Each row is where one point has got to under a steady rotation. How many ticks took it there?
The counts run from 0 to 169.
[151 116  96  97 149 106 160 124 171  74 191 104 126 118 103 160 143 144
 146 144 115 134 190 105 118 141 157 119 160 136 131  85 163 112 132 123
 163 133 117 102 134 128 158 163  81 141 121 130 169 101 156 100 129 145
 139  80 152 126 136 134 146 146  94] -> 21
[137 169 110 113 181 150 115 126 175 111 119 150 140  97 101 147 151 101
 133 135  93 198 162 134  89 160 135 142 154 128 123  89 148 130 114  98
 147 152 125 109 125 105 106 130  95 156 110 110 116  69 180 129 169 108
  98 126 150 150 149 180 137 132 146] -> 44
[135 119  96 107 142 139 122  88 139 119 139 111 146 110 126 121 153 152
 116 112 117 142 175 134 154 137 158 164 149  99 151  93 170 164 124  99
 180 134 127 116 149 107 125 144  66 184 128 144  88  97 156 159 115 147
 142 127 150 127 185 172 133 146 112] -> 89
[133 120  96 111 161 157 111 105 185 145 180 164 144 114 115 136 146 143
 155 102  91 185 205 120 152 147 186 133 158 139 141 101 135 145 125 125
 119 121 119 140 130 117 117  98 101 152 144 107 109  93 164  97 158 119
 109 108 167 144 149 163 114 132 122] -> 118
[141 110 140 115 145 148 137  84 182 127 114 109 146  97 112 127 140 152
 128 118 118 142 128 151 175 139 172 115 136 102 171 109 177 116 126  93
 160 147 134 113 147  88 119 181  70 150 125 168 136  92 157 155  98 129
  89 178 133 132 158 189 125 142 150] -> 82
[151 106  89  83 128 124 130  85 189  83 138 120 125 127 113 176 132 145
 130 136 147 143 147 119  91 104 154  95 157  98 132  95 170  93 145 117
 147 157 120  90 131 109 152 132  99 120  77 136 126  95 166 131 155 100
  86 141 174 124 159 139 159 164 110] -> 154
[161 121 107 113 135 164 133  99 173 112 180 136 155 114 107 165 119 104
 121 167  97 134 174 149 101 117 167 115 150 153 136  63 159 126 145 132
 137 139 165  94 140 108 139 126  75 132 125 115 167  96 202 114 130 117
 141  97 155 153 107 131 130 123 126] -> 30
[161 122 142 103 162  93 152 131 185 103 131  96 148  82  96 174 146 148
 156 151  96 155 157 127 154 128 129  94 137 117 139  81 138  94 171  88
 151 137 144 113 140 135 108 152 149 146 110 139 144 101 148  70 147 139
  91 146 144 130 168 170 150 152 137] -> 138
[162 107 130 107 153 109 152 131 171  86 159 113 144 112 112 189 136 128
 110 161 119 132 146 135 133 124 139  94 141 137 140  92 146 110 164  97
 158 151 170  84 131 118 157 171 112 120 106 157 169  77 183  98 132 143
 129 150 160 119 123 138 141 166 131] -> 150
[151 110 114  98 167 112 141 130 176 100 153 106 133 113 101 182 144 115
 121 165 125 129 144 123 141 150 147  98 148 130 125  93 146 110 155  92
 166 172 161  95 139 127 152 150 151 115  92 153 168  70 183  83 137 131
 129 155 151 123 134 141 139 176 129] -> 149
[139 149 119 119 177 152 131 121 201 115 143 133 165  83 119 158 133 155
 180 128  69 160 192 133 140 139 156 132 131 128 127  78 129 146 146 110
 105 135 139 114 128 102  83 123 122 158 128 122 135 113 129 103 153 129
 100 135 148 120 159 176 120 135 139] -> 129
[150 139  97 137 167  91 124 117 181  90 174 134 133  75  92 169 176 143
 131 109  85 168 185 120 128 106 156 122 150 140 124  73 121 110 148 113
 153 135 110 118 129 139 113 152 106 176 113 126 119  97 133  94 146 153
 131 130 169 117 160 159 161 129 126] -> 135
[151 107  98  82 139 118 156 118 184  73 176  97 130 127 114 156 136 145
 139 145 123 140 179 100 124 119 160 110 172 131 126  69 169  96 142 134
 164 136 116 106 122 149 153 141 101 134 113 120 160 108 160 100 131 125
 113  81 147 145 156 119 154 144  99] -> 22
[152 122 102  86 140 123 131 122 174 116 135 111 158 128 118 139 126 121
 127 150  97 189 157 118 118 134 158 128 171 145 136  78 165  85 123 119
 167 143 127 109 107 132 129 104 115 111 108 128 133  90 208  98 157 111
  97 107 173 165 151 145 143 152 138] -> 34
[151 113  93 109 151 135 139  87 186  76 151 117 128  97 109 197 159 137
 138 159 128 130 175 134 100  90 151  91 136 104 107  55 147 118 180 117
 135 146 142  96 159 136 129 135 130 158 104 122 146 105 148 107 145 117
 127 156 142 130 152 123 165 129 101] -> 143
[136 108 122 130 143 137 130  93 182 128 146 129 132  93 133 168 135 143
 155 165  96 133 181 141 172 113 177 130 125 127 125  71 162 178 145  96
 129 103 141 118 165 121 122 129 129 160 177 129 152 107 171 106  96 131
 147 152 107 122 140 179 105 135 121] -> 1
[133 104 105 115 154  94 117  98 187 119 157 114 112  91 115 136 151 149
 143 137  96 173 182 119 169 119 174 136 173 123 121  72 164 120 133  95
 168 112  85 135 148 149 139 150 137 170 133 122 121 101 144  91 112 123
 128 128 135 137 168 181 132 141 127] -> 5
[150 115 104 129 160 139 128  96 158 105 176 130 129  84  93 181 131 123
 120 140  96 125 159 160 117 109 155  93 157  98 149  78 131 128 178  92
 149 156 151 113 166 123 127 135 103 165  97 111 115  90 155 104 165 147
 129 146 182 127 147 139 149 134 130] -> 145
[143 124  83 112 188 138 138 137 176  93 162 123 140 101  95 168 143 133
 120 141 115 154 155 127 134 148 155 116 187 127 128  83 143 120 153 104
 143 178 139 112 149 110 148 159 129 150  73 126 148  81 154 109 168 132
 121 154 172 128 142 148 147 150 116] -> 147
[127  95 110  91 161 148 118 110 163 112 185 139 102 126 111 119 153 143
 134 108 125 170 206 103 152 148 176 118 145 117 158 101 152 126 124 129
 145 131 105 152 134 124 151 125  70 141 154 125 130  87 158 100 126 136
 119  72 145 154 146 145 147 137  98] -> 107
[151 123  89 119 149 143 152 112 162  96 176 115 138  95  96 151 130 165
 141 150 108 116 181 146 149 123 160 128 168  89 156  67 155 154 155 109
 144 132 129 116 160 129 124 143  79 199 118 114 124 124 132 111 156 132
 121 112 153 134 161 159 137 108 102] -> 14
[163  98 113  86 124 127 164  99 167 109 167  96 149 121 109 153  98 149
 127 161 109 123 160 132 126 114 162  86 153  98 164  86 168 108 160 100
 157 141 138 111 135 136 145 114  88 128 110 122 137 116 173  96 159 131
  92  95 163 147 165 133 146 136 123] -> 24
[119 156 111 113 205 154 125 126 203  71 115 160 116  86 105 169 151 121
 152 133 135 171 158 132 103 146 129 110 100 103 130 130 130 148 147  99
 131 163 141 111 125  91 116 163  95 149 126 129 148  83 137 120 157 140
  92 147 129 128 146 175 145 135 130] -> 55
[130  92 125  81 173 175 136 108 154 114 147 115 127 134 126 131 134 129
 134 167 141 134 201 115 158 177 147 135 120 120 133  79 171 167 141 114
 152 131 160 127 161 127 141 110 123 139 165 129 155  80 184 108 113 123
 139 117 108 166 154 156 130 144  84] -> 103
[129 106 104  82 177 186 140 132 165  92 149 121 145 138 123 120 149 151
 133 157 147 147 192 103 159 185 144 154 144 114 140  81 173 157 135 124
 145 141 157 126 156 118 143 121 117 151 150 126 153  96 170 113 133 114
 122 112 118 156 155 158 126 141  86] -> 102
[136 109  93 133 153 102 109 103 185 107 167 126 120  95 122 141 160 151
 142 123  91 162 189 107 168 111 187 153 171 135 118  73 156 144 128 114
 151 112  87 138 152 136 129 151 115 191 140 111 124  99 133 114 102 128
 140 137 138 126 154 180 136 140 119] -> 4
[130 148 119 106 152 141 126 103 193  74 109 150 135 111 138 157 125 126
 136 141 135 141 146 130 109 119 143 132 106  99 143  99 175 156 111 116
 123 139 130 100 112  76 119 174  38 139 142 144 137  78 167 155 116 138
 119 129 135 117 141 175 145 173 129] -> 169
[136 101 115  89 129 123 107  66 177 129 115 106 124 108 131 126 135 139
 118 120 124 151 146 123 152 104 203 112 149 101 144 102 178 116 137 105
 175 146 100 107 136 120 137 151 114 137 116 148 123  80 163 144 103 115
 103 180 132 146 172 162 140 156 131] -> 80
[113 107  96 104 161 151 133  99 189 115 122 128 140 130 113 149 157 153
 140 122 117 167 153 138 137 155 177 129 156 126 122 141 153 150 124  98
 179 182 135 109 159  82 156 147 147 146 103 145 160  74 169 150 126 140
 104 181 134 109 160 167  95 156 138] -> 73
[152 112 106 117 148 143 133  86 173  94 157 128 139  94 110 186 131 129
 125 158 111 125 165 150 114  81 158  87 154  97 137  70 136 127 182 109
 145 154 158 103 174 129 127 124 130 164  97 109 134  93 158  98 142 133
 124 153 160 143 153 130 164 125 115] -> 144
[124 118  97 104 157 138 133  81 212  75 141 147 115 107 127 182 161 144
 139 109 164 145 159 122 118 116 175  99 113 117 120 135 141 131 141 131
 152 162 123  96 127  90 160 181  96 125 130 148 176  79 149 149 119 137
 110 165 120 110 150 134 134 137 109] -> 67
[147 121 123 101 164 118 168 117 199  75 152  92 136 107 115 165 153 172
 179 157 114 121 185 103 152 133 140 140 138 128 117  72 170 130 134 121
 140 124 118 104 141 125 128 175 110 160 138 133 169 124 119 103 115 135
 123 112 109 114 155 166 138 149 105] -> 10
[152 136  86  99 150 126 125 119 172 110 160 121 151 127 107 147 143 121
 127 134  95 185 175 122 101 139 164 132 185 144 129  80 161 102 111 122
 165 146 116 107 109 123 140 123  89 126  96 118 128  84 189 122 158 111
 105  97 175 149 145 146 144 140 120] -> 33
[144 151 113 116 181 148 135 111 203 117 145 133 148  89 107 159 152 147
 189 139  81 153 194 117 124 159 149 137 135 142 111  80 134 159 132 101
 119 137 123 106 141 110  91 125 147 156 134 125 143  93 142  90 149 113
 120 135 136 115 152 185 109 146 118] -> 130
[137 109 118 108 161 113 161 132 171  82 197  97 133 105 110 148 123 140
 132 158  86 113 183 115 139 145 168 116 147 138 140  86 159 133 134 116
 166 150 140 114 137 113 158 170  76 141 121 129 180  93 155  90 127 163
 151  85 156 133 120 134 143 157 121] -> 20
[156  98 104  86 132 145 129  88 185 102 123 115 139 120 126 170 113 147
 121 146 133 138 137 144 111 107 165  78 160  95 143  82 165  93 157 110
 140 155 138  97 133 114 149 129 109 118  90 131 127  85 176 126 160 107
  89 153 170 148 155 131 145 165 128] -> 155
[158 106 120 113 164 123 156 149 166 107 184 107 153 104 112 163 118 137
 120 173  93 123 168 136 168 146 166 114 147 130 151  70 156 123 155 121
 152 145 160 112 139 130 142 164 102 150 129 127 179  99 162  95 120 155
 144 107 144 153 132 139 140 143 112] -> 19
[149 109 113  92 150 131 152  96 196  68 144  97 135 103 130 162 135 170
 168 173 117 115 190 115 139 115 148 130 143 111 114  52 169 127 150 128
 143 121 125 109 158 133 134 147 129 159 139 121 172 132 129 105 111 125
 124 120 113 132 156 159 144 143  95] -> 11
[130 138 112  82 148 100 114 102 188  89 104 150 119  96 116 164 148 123
 135 126 132 190 173 124  90 112 134 103 110 104 119 100 147 130 144  96
 164 142 106 106  96 139 122 122 117 137 128 137 124  72 167 102 150 140
 101 141 140 144 180 152 178 142 119] -> 51
[149 155 137 105 166 119 129 130 173 110 119 139 149  95 125 174 151 100
 129 157  91 173 165 158 111 139 116 126 103 138 120  93 150 144 138  87
 160 130 169  92 103 120 105 132 111 136 148 145 151  70 200  98 137 155
 127 131 129 135 138 160 150 153 146] -> 47
[147 102  90  81 135 106 133  90 181  75 149 119 130 132 114 183 131 141
 131 125 123 136 169 110  84 106 158 100 149 107 127 101 158 110 142 109
 151 166 118  99 127 110 160 143  80 115  87 148 139  87 151 128 151 135
 117 126 178 101 147 126 155 178 121] -> 153
[136 158 111  95 159 112 112 134 189  75 129 167 143 101 141 169 144 131
 126 126 106 181 189 127 102 110 140 136 100 132 112  95 134 145 137 123
 151 144 134 109  85 120 113 137  86 145 143 144 141  73 168 118 134 176
 133 122 145 127 161 145 175 154 130] -> 49
[142 126 100 145 150 117 120  93 172  99 179 138 130  90 118 155 157 157
 135 132  87 153 199 130 163 108 176 154 151 132 119  68 155 154 135 120
 134 112 118 127 145 125 126 159  82 190 151 121 127 101 139 132 100 137
 151 128 139 113 140 170 126 129 109] -> 3
[149 140 101 111 172 101 128 124 189  81 158 124 133  80 109 158 162 150
 142 118  95 181 186 108 142 109 151 127 164 141 120  69 135  95 151 113
 164 143 108 124 129 136 117 149 143 164 101 116 129  90 125  88 152 141
 115 134 155 124 167 159 159 141 122] -> 136
[141 100 118  93 134 155 131  65 178 128 161 140 135 137 118 160 158 148
 155 152 112 162 211 138 123 132 157 107 120 126 126  88 169 140 136 121
 126 106 150 118 155 126 129  78 105 122 173 106 143 111 191 105 122 112
 115 104 136 129 149 141 123 122 112] -> 115
[125 129 125 107 186 157 116 108 191  85 109 155 112 116 121 173 170 111
 141 164 136 183 164 148 104 121 135 103 110 115 100 107 140 153 155 116
 164 159 153 106 153 113 128 132 146 151 133 115 177  84 167 116 128 147
 113 164 102 139 140 146 149 133 124] -> 57
[133 121  92  88 156 139 117 113 155 111 129 105 149 113 122 111 144 149
 114 116 132 149 179 109 164 157 164 166 165 101 148  87 173 145 128 111
 177 142 116 118 134 110 119 145  91 181 125 151 105  89 150 151 116 114
 128 149 132 142 188 174 143 152 104] -> 90
[134 123  88  99 142 112 102 110 171 112 122 135 134 126 132 140 124 126
 115 125 110 179 153 126 105 121 161 135 166 120 134 107 162 129 105 102
 161 157 117 118 109 115 142 134  69 127  93 138 114  64 187 147 136 143
 126 113 174 114 156 160 147 192 150] -> 164
[134 115 108  90 168 109 134 120 181 102 127 142 136 106 116 170 162 144
 110 127 153 180 140 141 154 140 154 100 120 109 139 146 141 131 167  96
 162 160 142 106 127 130 150 137 151 134 123 145 132  71 183 116 159 136
  91 181 132 134 182 154 135 142 116] -> 63
